In the data rows, 128 means zero.
Some points:
[155 111 181 140 122 164 147 128 088 166 139 080 172 106 090 111 098 095 120 135 126 158 134 151 135 095 192 124 163 096 125 157 204 114 055 165 166 140 109 117 150 165 174 136 152 148 105 158 162 162 162 151 131 087 098 160 178 065]
[175 091 164 160 182 105 148 178 154 099 158 142 161 139 096 079 127 136 151 141 129 199 173 132 054 027 087 140 172 061 086 174 109 076 164 154 110 128 090 114 080 119 139 192 114 076 000 159 093 111 137 123 128 089 226 161 141 081]
[102 086 093 189 180 143 123 076 132 130 114 108 146 164 147 165 153 127 081 132 182 122 131 073 104 135 115 133 149 141 160 086 151 152 175 100 175 131 094 122 136 151 124 121 100 146 155 150 076 135 106 134 126 131 158 162 095 122]
[093 103 106 154 075 137 062 121 078 148 142 144 149 102 141 134 174 137 043 114 130 127 169 147 114 121 154 185 097 103 095 122 120 087 120 141 116 126 144 114 088 068 114 142 164 131 121 134 130 131 134 125 111 083 148 103 123 136]
[158 137 139 099 084 108 112 123 115 089 155 060 113 109 126 085 118 155 121 137 111 091 115 064 133 112 152 216 095 119 116 152 116 124 193 153 128 143 109 056 130 169 123 119 116 102 144 151 165 138 119 125 061 116 161 093 190 131]
[131 121 092 140 102 122 137 133 130 122 152 150 094 121 134 143 106 106 108 109 174 170 143 147 143 171 142 155 091 131 118 064 145 175 168 151 079 080 139 129 149 118 152 137 178 138 100 104 130 123 075 155 153 155 128 139 135 123]
[159 148 100 164 154 122 109 153 105 137 117 144 175 119 095 084 177 136 122 159 032 134 124 106 147 176 069 143 137 128 093 092 141 115 117 114 119 132 115 145 131 103 186 115 169 087 126 129 159 116 095 157 144 178 096 108 133 144]
[141 110 126 148 112 137 089 170 059 077 104 127 120 101 171 095 140 124 168 134 134 126 193 140 121 099 076 158 124 154 123 171 108 109 183 126 142 164 120 116 204 170 099 151 161 089 114 086 183 176 162 102 144 092 177 151 119 131]
[117 161 143 157 141 066 121 108 109 192 182 171 141 106 133 123 113 108 148 160 109 111 104 093 133 133 131 126 228 164 138 182 180 150 081 154 086 081 161 142 160 120 127 081 158 118 145 140 138 151 164 180 089 097 125 147 134 148]
[163 119 127 097 157 143 098 118 109 124 128 164 197 114 146 075 091 147 092 120 085 063 090 194 134 123 068 115 114 105 123 120 130 153 158 153 122 140 138 159 145 117 160 121 123 155 145 134 132 090 116 091 135 078 107 122 138 123]
[134 118 153 150 118 163 151 138 155 164 111 171 126 091 131 116 062 147 122 061 097 135 085 158 203 081 131 124 135 192 082 122 157 093 153 080 167 129 190 151 120 135 152 128 087 095 127 142 129 151 110 084 124 126 076 125 145 110]
[146 184 140 076 063 104 105 146 160 143 135 125 185 099 208 107 140 145 168 101 161 129 184 116 138 155 149 111 148 076 112 107 140 157 134 080 123 168 085 117 145 123 153 171 131 129 142 129 099 133 118 141 161 184 110 129 135 138]
[184 098 164 096 145 060 158 165 065 186 141 101 127 097 143 120 104 082 090 147 116 126 114 152 079 148 076 067 141 161 171 131 144 093 123 122 132 076 058 163 076 099 138 106 129 094 083 187 143 133 100 119 134 128 145 177 155 161]
[141 122 126 116 142 130 112 120 228 135 119 078 116 140 155 164 137 159 112 141 105 198 130 127 130 160 148 113 142 149 074 145 127 167 134 136 121 141 112 114 139 123 125 092 196 113 158 089 141 090 138 067 141 100 150 177 095 157]
[115 077 129 075 138 156 105 065 117 114 088 119 126 127 152 152 154 156 176 189 141 167 106 109 116 096 133 168 146 176 136 110 102 180 134 121 115 168 157 136 097 113 154 101 164 126 114 151 087 150 130 144 161 173 134 183 111 145]
[135 089 131 104 091 126 072 132 143 153 116 122 153 182 162 157 120 092 177 101 163 162 065 154 102 142 156 137 080 123 146 115 144 147 101 091 110 172 116 150 183 135 168 148 134 075 126 160 138 091 127 092 137 136 164 125 110 151]
[183 135 140 140 118 135 091 090 078 076 169 159 071 125 157 128 108 168 156 111 100 075 108 066 091 178 128 097 064 111 088 136 112 126 124 138 165 159 155 103 146 088 115 137 178 097 121 094 136 137 112 110 168 119 152 113 148 081]
[115 149 089 121 108 153 129 161 163 148 187 126 164 173 114 137 132 135 116 122 092 144 095 194 133 162 109 105 081 156 192 139 150 082 147 104 121 156 161 084 119 160 118 085 148 138 089 098 095 141 133 101 159 112 145 169 116 130]
[055 151 175 090 090 122 146 078 132 095 134 141 142 136 095 134 116 086 151 155 133 153 173 135 152 202 061 095 100 128 124 150 126 175 148 148 147 174 135 111 102 115 138 119 144 099 135 127 105 134 113 109 108 123 123 112 092 134]
[092 122 158 105 127 116 184 039 161 186 109 129 105 173 148 135 162 099 184 150 029 141 113 130 107 118 186 124 187 159 138 167 165 091 146 105 120 003 134 236 211 109 089 170 074 150 148 085 109 210 193 141 101 109 103 093 123 040]
[169 105 141 159 143 146 150 084 148 093 120 130 172 150 089 141 159 148 120 111 110 136 128 114 127 123 138 097 079 148 172 122 133 181 129 126 137 157 118 114 079 088 149 175 084 148 169 078 123 193 187 178 114 138 160 187 087 189]
[078 132 190 107 169 177 184 114 157 096 105 187 081 159 093 108 121 148 121 129 160 146 118 089 126 106 133 194 132 208 140 188 162 089 056 078 109 110 056 090 132 131 119 179 115 195 169 129 116 116 172 106 156 158 072 054 123 109]
[120 122 089 146 124 116 111 171 117 170 067 169 102 140 128 144 146 133 145 067 149 093 122 126 127 157 146 114 144 178 081 143 146 142 140 155 107 153 142 103 074 156 103 151 081 095 124 117 097 118 099 098 110 106 040 102 164 107]
[091 125 149 114 144 145 132 119 112 167 131 146 104 087 120 085 108 119 113 094 126 159 101 113 142 158 133 120 085 120 131 088 093 120 098 131 133 098 100 060 154 205 114 092 092 190 074 176 106 118 142 132 096 096 121 124 089 150]
[157 134 170 161 102 095 133 121 144 117 118 115 079 138 136 084 170 128 156 086 143 063 156 117 147 168 126 164 108 144 124 152 102 134 138 147 182 130 206 088 125 109 167 119 113 141 144 163 168 093 113 117 184 096 113 130 185 147]
[166 187 097 147 110 143 160 139 072 143 133 099 097 135 113 090 095 119 108 212 144 130 153 131 099 131 116 042 175 110 103 139 170 069 168 132 095 132 094 170 126 049 148 115 095 112 114 191 143 083 112 163 102 114 120 157 125 159]
[088 105 088 139 141 107 104 132 116 084 112 083 090 069 105 057 143 150 109 149 136 113 089 164 159 105 121 107 114 075 129 127 181 119 097 125 145 099 155 120 156 106 127 159 145 061 159 116 112 129 087 162 111 101 097 146 160 127]
[127 152 177 132 091 147 048 190 090 080 136 155 124 144 071 161 137 169 118 120 164 153 092 182 179 116 114 119 135 101 127 142 093 051 166 131 144 084 097 114 093 232 129 077 085 173 186 055 140 096 146 178 130 111 182 126 126 113]
[107 150 103 120 123 125 099 151 123 070 128 099 142 148 141 128 095 134 121 114 159 104 095 122 119 110 135 106 128 153 127 107 050 162 111 085 151 084 163 071 093 078 144 103 127 126 075 118 183 119 119 111 112 088 079 060 121 118]
[155 075 128 109 120 168 153 054 160 168 112 114 123 185 112 172 130 146 077 122 141 092 141 099 159 122 102 131 154 105 139 192 075 183 137 104 123 131 128 124 132 135 148 132 135 117 090 124 123 139 125 172 143 194 157 176 100 154]
[130 128 131 135 138 134 136 112 098 140 124 124 134 166 135 112 109 176 138 104 158 140 143 156 132 089 122 138 095 110 114 094 127 098 082 126 113 101 149 081 148 142 149 078 117 144 157 162 163 181 102 073 067 136 105 138 171 091]
[096 129 053 090 096 153 128 112 159 112 094 153 120 091 086 116 114 125 151 048 145 122 136 138 150 136 131 142 154 188 121 126 142 086 065 180 142 108 128 134 137 109 080 121 090 144 128 153 138 107 122 098 123 157 124 106 151 112]
[111 064 076 077 129 092 127 145 122 111 137 147 148 171 128 111 104 075 121 169 160 160 152 104 161 137 158 131 130 091 134 098 084 138 131 144 137 184 148 147 112 128 074 148 096 133 190 144 077 155 114 136 178 143 125 103 107 132]
[093 163 140 114 161 123 119 115 172 182 167 140 080 119 100 146 149 112 168 122 153 103 155 125 111 053 107 098 081 145 129 147 158 183 143 153 145 166 101 098 082 124 062 095 074 091 121 130 179 133 155 082 199 170 071 063 127 150]
[130 128 136 120 114 139 143 138 156 132 126 126 128 082 072 147 135 161 101 112 186 139 094 104 080 159 092 169 142 093 136 078 098 110 113 102 094 159 189 130 131 147 085 151 154 155 127 143 206 136 141 138 068 098 071 118 112 096]
[190 137 089 181 137 113 064 153 144 137 149 130 106 091 097 127 142 153 139 174 151 129 158 197 113 141 170 155 133 156 122 148 088 115 150 104 161 139 121 164 160 153 112 097 178 144 111 067 085 092 130 049 126 152 182 126 089 095]
[098 091 089 196 066 113 149 149 115 116 145 110 130 046 214 139 142 115 160 161 099 105 098 081 144 065 145 008 144 073 122 155 143 067 127 142 096 148 135 196 092 170 195 210 132 224 150 105 134 083 056 089 132 215 108 103 143 183]
[083 088 089 148 141 121 162 169 131 124 156 108 141 110 134 149 137 147 062 141 148 124 140 158 106 193 170 145 115 157 086 108 099 132 121 129 098 145 139 136 178 099 166 085 117 085 116 088 133 079 166 108 131 162 179 127 148 117]
[127 161 131 094 170 111 134 113 179 115 048 173 107 115 125 182 141 062 097 155 050 104 187 103 157 097 121 112 078 099 154 093 103 145 110 115 118 149 116 096 159 129 104 139 114 162 128 148 089 142 188 192 123 146 148 100 144 141]
[135 183 100 151 131 086 179 134 140 085 103 087 147 158 125 154 130 097 110 124 109 136 111 151 105 103 101 153 127 116 113 097 100 184 080 118 106 146 137 184 128 151 066 099 093 148 123 154 107 176 080 193 151 097 154 077 113 159]
[115 159 117 074 186 065 165 126 101 113 131 155 097 106 126 138 161 135 126 085 083 131 136 154 212 150 146 153 159 111 147 135 149 129 145 127 094 148 147 129 143 116 124 120 157 150 132 184 145 149 131 162 117 136 127 106 076 143]
[128 145 123 143 175 100 119 152 111 117 151 070 174 128 186 166 075 151 162 161 151 146 154 075 129 144 106 150 086 101 155 153 130 121 101 094 107 081 143 247 074 138 106 149 112 128 123 140 160 037 084 162 134 141 110 169 138 120]
[143 161 208 129 126 196 136 169 151 127 157 098 161 148 119 177 147 150 186 132 151 098 115 166 152 141 125 077 124 176 126 101 080 121 180 200 172 094 115 111 138 115 068 130 218 075 186 119 094 100 124 124 126 149 093 099 108 161]
[085 142 136 154 122 155 149 115 113 099 115 145 112 190 102 155 144 094 116 122 110 089 107 108 145 103 164 149 160 102 173 049 110 179 126 121 140 142 071 119 100 107 108 157 100 148 133 080 087 117 141 105 122 139 148 244 128 135]
[145 162 131 095 153 177 179 138 148 180 095 137 080 159 158 129 092 071 128 125 126 113 128 095 010 121 174 151 183 067 212 135 173 139 090 156 154 062 139 154 102 141 167 108 117 165 144 068 104 164 183 181 090 102 149 072 107 100]
These points spread out most along one direction. How many in every 100 of the points above lie lower along it than each point below? Answers are rounded to whole numbers. More than half of the points above lie lower than the first one.
[184 098 164 096 145 060 158 165 065 186 141 101 127 097 143 120 104 082 090 147 116 126 114 152 079 148 076 067 141 161 171 131 144 093 123 122 132 076 058 163 076 099 138 106 129 094 083 187 143 133 100 119 134 128 145 177 155 161] 51
[115 077 129 075 138 156 105 065 117 114 088 119 126 127 152 152 154 156 176 189 141 167 106 109 116 096 133 168 146 176 136 110 102 180 134 121 115 168 157 136 097 113 154 101 164 126 114 151 087 150 130 144 161 173 134 183 111 145] 62
[093 163 140 114 161 123 119 115 172 182 167 140 080 119 100 146 149 112 168 122 153 103 155 125 111 053 107 098 081 145 129 147 158 183 143 153 145 166 101 098 082 124 062 095 074 091 121 130 179 133 155 082 199 170 071 063 127 150] 67
[115 149 089 121 108 153 129 161 163 148 187 126 164 173 114 137 132 135 116 122 092 144 095 194 133 162 109 105 081 156 192 139 150 082 147 104 121 156 161 084 119 160 118 085 148 138 089 098 095 141 133 101 159 112 145 169 116 130] 36
[130 128 131 135 138 134 136 112 098 140 124 124 134 166 135 112 109 176 138 104 158 140 143 156 132 089 122 138 095 110 114 094 127 098 082 126 113 101 149 081 148 142 149 078 117 144 157 162 163 181 102 073 067 136 105 138 171 091] 56
[190 137 089 181 137 113 064 153 144 137 149 130 106 091 097 127 142 153 139 174 151 129 158 197 113 141 170 155 133 156 122 148 088 115 150 104 161 139 121 164 160 153 112 097 178 144 111 067 085 092 130 049 126 152 182 126 089 095] 2
[098 091 089 196 066 113 149 149 115 116 145 110 130 046 214 139 142 115 160 161 099 105 098 081 144 065 145 008 144 073 122 155 143 067 127 142 096 148 135 196 092 170 195 210 132 224 150 105 134 083 056 089 132 215 108 103 143 183] 29
[135 183 100 151 131 086 179 134 140 085 103 087 147 158 125 154 130 097 110 124 109 136 111 151 105 103 101 153 127 116 113 097 100 184 080 118 106 146 137 184 128 151 066 099 093 148 123 154 107 176 080 193 151 097 154 077 113 159] 80
[134 118 153 150 118 163 151 138 155 164 111 171 126 091 131 116 062 147 122 061 097 135 085 158 203 081 131 124 135 192 082 122 157 093 153 080 167 129 190 151 120 135 152 128 087 095 127 142 129 151 110 084 124 126 076 125 145 110] 60
[155 075 128 109 120 168 153 054 160 168 112 114 123 185 112 172 130 146 077 122 141 092 141 099 159 122 102 131 154 105 139 192 075 183 137 104 123 131 128 124 132 135 148 132 135 117 090 124 123 139 125 172 143 194 157 176 100 154] 76
[146 184 140 076 063 104 105 146 160 143 135 125 185 099 208 107 140 145 168 101 161 129 184 116 138 155 149 111 148 076 112 107 140 157 134 080 123 168 085 117 145 123 153 171 131 129 142 129 099 133 118 141 161 184 110 129 135 138] 42
[143 161 208 129 126 196 136 169 151 127 157 098 161 148 119 177 147 150 186 132 151 098 115 166 152 141 125 077 124 176 126 101 080 121 180 200 172 094 115 111 138 115 068 130 218 075 186 119 094 100 124 124 126 149 093 099 108 161] 20
[155 111 181 140 122 164 147 128 088 166 139 080 172 106 090 111 098 095 120 135 126 158 134 151 135 095 192 124 163 096 125 157 204 114 055 165 166 140 109 117 150 165 174 136 152 148 105 158 162 162 162 151 131 087 098 160 178 065] 87
[102 086 093 189 180 143 123 076 132 130 114 108 146 164 147 165 153 127 081 132 182 122 131 073 104 135 115 133 149 141 160 086 151 152 175 100 175 131 094 122 136 151 124 121 100 146 155 150 076 135 106 134 126 131 158 162 095 122] 73
